Where one turn sends some rows of the set: a few examples, then the rows asked:
Buke: [ -8  16  -4 -16 -14   1 -16  -8  31  10   8  23   4   3  -7  15]
Geduf: [  4  17  22   8 -14   4  -6 -12   0  18  12  -4  32   0  17 -11]
rit: [  1   5   9 -14 -34 -22   0  17  31  -3  28  -9  19  11  13  -3]
Goka: [-10  17  -6  -4  -9 -16 -22  11 -20  14   4   2   8   6   2 -19]
vepi: [-14 -10   0   2 -15 -15 -27 -10   5  13  21   2  24   5   6 -24]
Kimu: [  1  -1   1  -7   2 -38  13  17  19  15  28   7   7  14   0  -8]
soga: [-31 -12   3   8   6 -12  -2  16   3  -3  20  11  21  -7  21  -2]
diro: [ -8  11  21   3 -25  -2   7  16  12  48  -1  17  13  -2  11   8]
lop: [ -1  -7   1  -6 -14  -6  25  -9  38  20   9   3   8  16  -3  -2]
kamod: [ -9  20   0   6 -20 -25  13  41  17   9   0  10  24   5   2   4]
tupog: [-13  -4   3   8 -11  -5   6   5   3 -14  41  -1  -6   1  11   3]
Kot: [ -7   2  -7  -3 -44 -38   6   8  25  -2  13  17  11  -3  12   0]
lezor: [  7   3   3  -1 -27 -22  21  16  22  20  11  21   0  24  -8 -10]
pubat: [-22 -11  -1  -8 -22 -28   4   1   9   1  -1 -17  -2  -8  25 -16]
Fopok: [ -6   1  31   9  -7   2  -9 -22  14  19   3   0  18  -5  24   5]
gor: [-18  19  16  26 -10  10  12  -7   3  -4   0   5   4 -14   5  -7]
Bizud: [-22   6   5  -6 -24 -45   3  26  21  14   8  12  17 -12  13 -18]
dopu: [-23   5  -4  -8 -26 -18  22   5  32  18 -18   7   2 -16  11  10]
sali: [-11  -6  15  -3 -20 -14 -26 -15  26  17  25   4  -5   0   0   5]
Nozi: [ -5  31  18  10 -19   4   1  -2  -7   3   7  -7  11 -12  14 -11]
Rili: [ -7   8   5   2 -49   7  11  -7  19  29  10  14  19 -11  11  -2]
lidil: [ -8 -14 -19 -14  -8 -32  14 -14  18   5   4   8   0  -1  12  -9]
Gapog: [-11  13  30   3  -5   3 -11  -2  18  -3  -1  13  14  -5  21  19]
sulov: [-21   0   9  -8   9  -2   1  20  -2  27  -6  19  18   1  21   2]
tilo: [-16  -5  -6 -15 -16 -22  18   5  16  24 -15  17   1   0   6 -27]
tovo: [-22  16  -1  25 -14 -16  -4  15  -3  20  -1  13  -5  -8 -14  -3]
reler: [ -2   8  -9 -11 -34  10  12 -15   8   0  25   4   1  -1  10  -4]
Sero: [-21  13 -11  14 -16  -2  -1  -1  23  14  -1  32  19  -7 -19  -1]
labu: [ -9  -9  -3  11   3 -17  23  14   1  16   2  -6  11  19   1 -19]
sal: [-13  17  18  18   0  14   4  -1  16 -11   4  19  21  -1   5   4]

kamod goes to dopu
Kimu goes to Bizud
sal goes to Gapog
And these:
diro goes to Rili
Sero goes to Buke

Where one turn sends some rows of the set: a few examples, then the rows asked:
simok: [  6  -4  14 -12   9  27 -13  26  -9  -9 -10  -3   7 -29]
Pomar: [-14  -7   8 -10   6  -7 -20  14 -33  17   7 -11 -11 -24]
dem: [ -5  30 -20 -30   2  26 -14   6 -22   3  13   1  12 -25]
roza: [-21  16  16 -16  -4   6 -13 -14 -31  18  10  -3  -9  -7]
teve: [ -2  22  28 -27  12  15 -15   8 -21 -17  -5   0   0 -13]
lusa: [  5   5 -30   4   3  24  -7   2  -6  -5  -1  -2   8  14]
famam: [ 20  17  -6 -20  -4  10 -22  14  -6  14  24   7   3 -16]
Suden: [-13  33  25 -17  -5  10  -8  26 -19  16   0   0   2  -4]
Modo: [-13  16  -4 -30  -4   3  -8  18 -20  -3  -1  -1   1  30]
Narof: [ -9 -18  -8  16   7  16 -13  18 -21   1  -5  -7   1 -23]
roluv: [ -1  21 -13  -3   2 -21 -21   6 -12  13  -1  -3  -7 -24]
sol: [ -3 -19  13  -6  -3  -7 -14   9 -16   9  -3   3   8  15]
vinas: [ -6  10  14   4  -7  11 -15   8   7  11  17  14  13  -7]
Nit: [  8  19   2   4   0  18 -12 -17 -24  -6  10   4  -8   9]
Nutaz: [  9  13  17  -8  12  27 -12  13 -12 -25  -9   2   5 -12]
didop: [-22   0  -5 -36  -8   2  -9  29 -19  15  -2  -6   3  12]
mel: [ -3   5 -18 -15  -4  18  -5  25 -11 -10  -5   1   8  27]
lis: [-30 -14  -1  -8   3  12  -4   3 -26  -2 -17  -3  21   4]
mor: [ 13  -3 -21   9  -1  35  -9   2 -19   2   3  -2  -1 -15]
bolop: [-12 -14 -27  -8  -2  17  -8  17  -6  24  -2 -10   8 -12]
fipum: [-11  12 -12  14   0 -12 -15   8  -3  10  -9   1   3 -25]
Lim: [-24   6  -5 -30  -2  -5 -13   3 -18  31   7 -10  -2  -2]
Sapef: [-16  24 -22  12   4   0 -11   0 -11  -5 -14  -1   7 -21]
mozar: [-16  -8  -8 -11  -6  23 -10   4 -27  26   3 -10  -1 -33]
pul: [ -6  -1 -24 -29   9  18  -9   4 -42  -9 -12  -8  14  -1]
zutuk: [ 11  24  -8  -5  -1  36  -3  36 -14  -1  -8  -1   9 -12]
Vofu: [ -5  33 -23  -5   6 -10 -17  -3 -19  -2  -7  -2  -2 -21]
Zaf: [ 13  40  11  -9  -1  19  -8  24 -17  -3  -1   3   0   7]
Relu: [-32  24   0  -6  -1  28  -7   0  -8   1   6   8  23 -15]
Kubop: [ -7  21   5 -13  14  -5 -20  -4 -43  -9   8  -7 -14  -3]
Rebo: [ 21  -7 -11 -28   3  -4 -18   9 -31   3   2  -3  -1   9]
sur: [ -2  11 -13  13  14  19 -12   1 -31 -24  -4  -2  -2  -2]
vazi: [-11 -10 -19 -20  -7  17  -7  36 -11   7  -7  -5   9   9]
lirus: [-15  18   8 -13  -5  25  -3  38 -17  19  -8  -6  10 -23]
kesag: [ -9  26  -8 -17   4   2 -11 -12 -19   1   7  -1  -2  24]
vaves: [ -5   5  25 -30   9  14 -15  21 -18   0  -6  -6   0 -30]

fipum goes to roluv
famam goes to dem
And these:
lis goes to sol
mozar goes to roza
Kubop goes to sur
didop goes to Modo
lusa goes to bolop
lirus goes to Suden
Nutaz goes to simok

